[[ -1   0   0  12 -17  -2  11 -21   1  -1  -3  -2  -3   1  -2]
 [  1  -1   4   0  -8  -1  14  24   1   3  -7  -1   1   1  -1]
 [  7  -6   0  10 -33   0   4  15   1  -2  -9   0   1   0   4]
 [-11   1  -1 -21  -7   0  15  25   0   0   1   3  -1   0  -2]
 [  5   5  -1   9  10   2   1  15  -1   1  -7  -6   2   1   3]
 [  4  -4   3  35  11   0 -14  16   2   0  -8  -1  -1   0   1]
 [ -2   4  -4 -10  -2  -1  -2 -37  -1  -2  -3  -5  -1   0   3]
 [  3  -3   1 -38  -6  -1   2  -6  -1  -3   0   7   2   0  -1]
 [  0   0   0  -5 -19  -2   3  13  -1   0  -8   0   2   1   5]
 [  3  -3   2 -15 -15   0   0  -7   1  -1  -4  -5   2   2   2]
 [  1  -5   2 -29  -8  -1   8 -22   0   3  -4  -2   3   0   3]] ⇒ 2

[[ -2  -6  -7  -6  -6  -6  -4  12  -4  36  38  -5  41   8  -5  44]
 [  4  -4  -4  -3  -3  -3  -3   8  -3  12  12  -3  12   6  -2  14]
 [-14  13  18  15  17  16  14 -13  10  -8 -11  13  -7 -14  14 -11]
 [ -3  11  16  13  16  15  13 -13   8 -34 -36  12 -38 -11  12 -41]
 [ 12  -7  -8  -7  -7  -7  -6  10  -6   3   3  -7   0  10  -6   3]
 [ -4   1   0  -1  -1   0   0   1   0  16  17  -1  20   0  -1  19]
 [  6  -1  -1  -1  -1   0  -1   2  -1  -6  -6  -1  -8   3  -1  -8]
 [  0  -5  -6  -5  -6  -5  -5  10  -4  27  29  -5  30   6  -4  33]
 [ -5   5   7   6   7   7   6  -4   4  -2  -3   5  -2  -4   5  -3]
 [ -1   4   6   5   6   6   6  -4   3  -9 -10   5 -10  -4   4 -11]
 [  6  -6  -8  -7  -7  -6  -5  10  -5  16  17  -6  17   8  -6  19]] ⇒ -11

[[-26  30  -5  -6   9  13 -22 -16 -20  13 -15  25 -23  19 -20 -27]
 [ 10  -8  21  20  -7 -27  -3  28   5  -4  -7 -21 -13   2  -3  29]
 [  0 -34 -22 -20 -12  33  27   5  17 -25 -17  -3 -19  25 -14  -2]
 [-14   7  27  27 -23  32 -26  10 -10  -6  22  25  23 -21  30 -10]
 [-21  -1 -28 -31  -6 -26  26 -21   0  24 -10 -15 -17  -2  -1  -8]] ⇒ -10

[[ -8   3 -12  -1   4   2   4   3  -2  11  -4  32  10  -6]
 [ 14   1  15   7  26   9 -12  27  14   1   4 -29  -5   9]
 [ -7  -7   6   6  -1   5  -4  16  -3  -7   4  -6  -3  -5]
 [  5  -9  19   7   4   6 -10  18   4 -15   8 -40 -12   4]
 [-10  -5  -3  -1 -18  -4   5 -10 -10  -8   0   4  -2  -6]
 [  0   2  -3   2  11   5  -2  11   4   8  -1  11   5  -1]] ⇒ -6

[[ -3   7  -9   8   0  20   9   1  11  -8  14  -4]
 [ 10   0  -6  -3   4  -8  10  -5  -1   4 -12 -26]
 [ -9   5 -28  30  17 -23  11 -14 -19   8   6  32]
 [ -4  -1 -10  -8  17   4  34  18  -4  -4  -3  13]
 [ -7   4  -5   9  -2   8 -13 -18  -1   2  15  14]
 [-33  10 -10   2   6 -21  -8  -6 -44  -5  -4  22]
 [ 14   0  10  -5  11  25 -10  -8  33   4  20  10]
 [-44   3 -29  13 -11  21 -14 -19  18  15   3 -15]
 [-12  10  -1  27  -9 -15   5  -9 -11  -2 -19 -36]] ⇒ -15

[[-11  -5  12  -9  -2 -10   2  -3  10]
 [ 22   5  -9  11   5  26   4  -2  -9]
 [  9   9  -8  10   7  31   6  -3  -8]
 [ 26  10  -5  16   5  28   2   4  -5]
 [-10  -3   7  -7  -5  -8   0  -2   7]
 [-11  -5  11  -8  -3 -10   1  -2  10]
 [ 37   6  -3  16   6  19   1   7  -3]] ⇒ 10

[[  7  10   9 -15 -12  -7  10 -16  15   3  30]
 [ 19  20   2 -20  -4  -6 -20 -22   7   2   5]
 [ 12  15   7 -25 -21  -1 -22 -10  33  -7  -1]
 [  1  -7   8   3 -13  10 -33   9   3 -13 -46]
 [ -2  12 -21  -5  22  -6  18   1   1  12  28]
 [ -2   3  12 -20   5  -8  22  -2  39   1  27]
 [-19 -15 -13  26 -15  10  19  20 -17  -1   4]] ⇒ 27

[[  2   2 -10  10  21   3  -8  18   8 -22  14   6 -17   8 -12]
 [  5  26  -1   5  16 -17  19  19   9 -31  14   0  -9  27 -23]
 [  5   6  -4   1  18  -4  14  28   3 -26  21   1  -1  16 -19]
 [  5   0 -10   8  19   0   3  26   5 -19  18   3 -11  13 -15]
 [  3   0  -9  11  22   3  -8  17  10 -18  16   2 -19  10 -16]
 [  9  33  11  12  19 -17  -2   9   0 -41  18   6 -19  12  -4]
 [  4  15   6  -5  16  -5  18  29   5 -27  23   0   6  18 -23]] ⇒ -4
---
[  5 -21  24  27  37  40] -> 40, 37

[-39  -2 -36   5] -> 5, -2

[45 14 41 16 -1  8] -> 45, 41

[24  7 -1 39] -> 39, 24

[40 11 30 -8 18 34] -> 40, 34

[[-12 -10 -12  -3]
 [ 43  26  40   7]
 [-13 -10 -12  -3]] -> 43, 40

[[ 44  -1  -9  15   2  -4]
 [ -8  -1  -9   9 -24  -2]] -> 44, 15

[  6  15 -46 -30] -> 15, 6
